In the rows, zero is written as 128.
The rows of A fall into a few groups, which share some directions, and each row is roughly a mix of its group's hidden directions.
A:
[[110 164 166  91  84 135 123 172 114 158 140 128]
 [149 122 165  80 120 135 112 128 185 130 104  94]
 [ 73 165 127 113 120 120 100 121 133 117 184 101]
 [138 120 124 130 206 136 131  94 152 119 102  98]
 [144  75 118 113 149 141 121 125  89 117 178 166]
 [160 115 120 147 139 146 167 127 102 179 164  89]
 [146 181  94  79 111 142 155 108 113 144  98 130]
 [142  90 152  77  98 155 120 141 136 176 108 141]
 [137  96 152  68 149 145 146 116 183 132 136 135]
 [160 106 121 142 101 137 150  92  82 149 146 177]
 [130 154 180 108 164 154 130 154 149 164 105  98]
 [131 142 130 152 147 119 125 179 169 127  64 129]
 [154  70 161 124 109 151 153 121 114 174 137 151]
 [ 96 170 170  93  96 134 124 173 126 154 132 126]
 [ 96 146 178 129 187 147 111 140 147 139 115 100]
 [142  83  89 154  99 115 133 108  96 116 162 167]
 [113 167 166  84 115 146 115 170 122 165 131 104]
 [ 92 143 182 105 124 155 126 168 129 175 139 121]
 [201 100 154 116 143 122 119 106 137 110  93 110]
 [145 106 168  73  95 161 134 160 135 124 142 156]
 [119 161 174 110 170 151 110 163 144 157 112  99]
 [114 154 139 159 141 157 157 181 131 137  89 165]
 [165 137 150 135 176 141 132 171 155 116  79 126]
 [196 115 151 112 168 128 110 138 143 104  98 112]
 [124 184 107 158 140 105 156  85 134 122  88 118]
 [131  98 150 102 166 131 150 119 200 134 134 145]
 [126  97 127  92 181 127 134 122 189 147 130 110]
 [132  80 106 127  93 146 132  90  94 139 151 172]
 [114 188 146 132 137 105 103 163  91 129 168 122]
 [129 140 127 166  92 131 128 115  63  97 146 159]
 [146  69 155 117 154 136 135 120 122 101 168 170]
 [148 148 160 105 142 131 117 126 143 136  83  60]
 [106 142 175  91 140 129 111 123 164 117  73 107]
 [171 145 129  68 134 152 148 116 178 126 117 142]
 [153 142 152 140 173 146 133 179 153 117  79 131]
 [ 94 139 190 109 134 144 127 169 130 174 134 128]
 [103 178 105 162  91 117 118 129  90 135 104  95]
 [143 154 159 161 144 141 135 182 124 129  79 158]
 [ 90 122  91 122  89 131 141  84 121 143 179 143]
 [141 108  83 161  91 120 146 121  96 122 175 158]
 [140 155  74 100 146 128 116 126  86 143 109  80]
 [116 167 106 181 161 112 127 121 124  75 148 131]
 [151 122 128 131 198 139 124 100 153 120  93  92]
 [ 87 146 105 108 105 127 113 101 116 126 199 129]
 [ 68 175 131 146 147 134 130 180 148 131 128 123]
 [103 163 146 153 124 112 153 127 194 140  92 119]
 [ 86 142 176 154  93 116 131 144 169 136 101 106]
 [131 145 102 106 143 125 115 173 171 175 102  97]
 [142 143 165 101 147 148  95 152 146 153  88  83]
 [131  47 137 133 136 133 140  82 122 147 124 119]
 [143  77 115 137  93 129 151  79 152 135  86 134]
 [147 137  80 175 139  96 136 101 127  85 125  99]
 [122 189  95 115 117 121 159  93 118 144  86 118]
 [120 174 161 142 153 112 110 191  99 127 120 119]
 [179  90 123  88 141 156 130  88 119 110 157 137]
 [138 135 169 102 164 154 112 148 150 165  94  88]
 [114 174 161  92 118 147 105 172 135 155 115  97]
 [147 121 158  97 151 149 101 138 151 158  82  84]
 [138 184 138 111 105 130 141 129 177 137  79 106]
 [132 111 119 126  90 119 121  72  88 140 178 145]
 [166 117  77  99 168 137 129 107  88 126 149 148]
 [ 90 112  97 136  75 130 140  84 116 147 159 153]
 [106 182 130 149 107 114 138 132 167 145  81  98]
 [176  86 123 112 116 158 140  95  95 125 141 170]
 [161 123  85  96 176 138 119 167 158 156 133 125]
 [163  82 164 109 155 149 129 120 138 171  95 108]
 [ 78 137  84 111 115 101 132 124 174 134 131  87]
 [146  93 121 114  89 135 115  65 107 122 163 148]
 [117 161 167 114 105 123 147 131 183 136  81 107]
 [ 74 183 115 130 146 129 123 177 144 129 152 125]
 [115 146 167  98 119 151 131 173 130 188 133 106]
 [152 134 162 136 164 131 115 181 139 113  73 118]
 [144  87 172 114 106 141 156 131 112 166 141 175]
 [139  76 106  93 123 165 142  84 163 108 125 129]
 [137 122 136 159 211 139 151 100 138 118 134 131]
 [194 119 159 136 169 142 110 154 117 115 104 150]
 [ 80 156 131 172 114 110 132 167 148 145  85 127]
 [126 159 163 102  97 133 137 127 188 134  90 103]
 [124 111  85 159  88 106 139 108 105  96 161 163]
 [116  80 138 176 170 104  97 119 126 110 150 104]
 [116 135 184  98 138 140 111 141 145 155  90  81]
 [ 56 150  96 134 100 132 143 136 120 147 161 144]
 [139  80 100  97 125 160 145  88 174 112 119 128]
 [122  85 155  79 101 154 126 138 131 176 124 157]
 [ 95 112 114 184 133 118 141 137  86 128 160 170]
 [113 121  99 192 136 114 115 152  79 129 154 150]
 [130  80 109 110  99 153 145  64 155 120 131 134]
 [157  83 150  90 123 154 125 144 108 113 166 171]
 [175 153 146  80 126 141 124 113 163 105  97  95]
 [101  64 171 131 121 131 115 161 120 130 163 144]
 [133  55 160 126 119 146 148 102 132 168 118 128]
 [127  76 109 170 101 111 124  93 122  89 130 161]
 [ 88 148 177 162  85 121 143 146 164 127 107 126]
 [ 90 166 116 153 124 112 145 135 115  94 172 174]
 [107  72 173 134 108 137 111 167 132 129 164 149]
 [124 142 170  97 120 141 123 164 128 183 119  83]
 [141  70  90 155 108 114 132  94 107 109 149 159]
 [147 108  91 172 171 125 175 111 127 142 158 134]
 [125 101 135  96 173 177  98 154 123  99 158 138]
 [169  72 112 137 136 120 152  85 140 140  99 101]
 [139  82 102 108 147 155 153 115 185 119  94 121]
 [110 164 155 144 125 114 156 129 192 133  86 116]
 [143  96  99 167 170 116 155  87 132 100 137 158]
 [129 125  72 150 115 120 147 121 102 114 180 170]
 [104 140  96 184 123 121 144 128  80 127 151 168]
 [177 128 144  75 104 154 109 145 141 147  88 140]
 [114 168 158 143 114 111 147 135 184 137  79 115]
 [136  99 104 129  85 117 130  58 123 140 157 140]
 [167 150 160 126 170 120 121 164 150 110  86 100]
 [153  94 173  85 103 155 130 146 131 113 150 167]
 [192 146 110 122 163 126 109 114 106  88 114 102]
 [169 153 158 126 169 116 121 165 147 112  87 100]
 [194  77 137 111 123 131 133  92 124 117  99 128]
 [ 87  94 144 194 156 101 127 120 135 118 148 129]
 [133 140 174 166 146 146 131 174 121 127  76 147]]
Here is one row of each group, with its name. Which group are the others in?
[139  75 118 122 166 138 134 119 110 117 178 172] : C
[ 85 153 124 175 121 124 138 173 146 149  90 151] : U
[ 95 149 182 119 135 152 132 172 125 173 149 126] : F

[170 193 119 112 134 130 104 153 143 101  96 119] : F
[ 92 138 133 128  62 123 125 159 113 128 158 170] : F
[150 143 116 181 150 101 159 102 119 105 132  78] : F
[ 83  69 133 149 122 126 147 111 108 161 167 125] : F
[121  73 167 151 125 129  90 168 141 119 162 128] : C
[147 122 103 142 118 142 181 132 102 167 183 141] : F
[158  65 100 102 114 135 127  80 111 129 148 140] : U
[166  96 114 144  90 129 150  89 142 137  86 161] : U
[ 82 137 125 134  78 119 120 158 115 123 162 178] : F
[ 61 133  89 113 100 111 139 118 159 135 137  96] : U
[152 128  69 105 166 131 120 110  74 130 138 113] : C
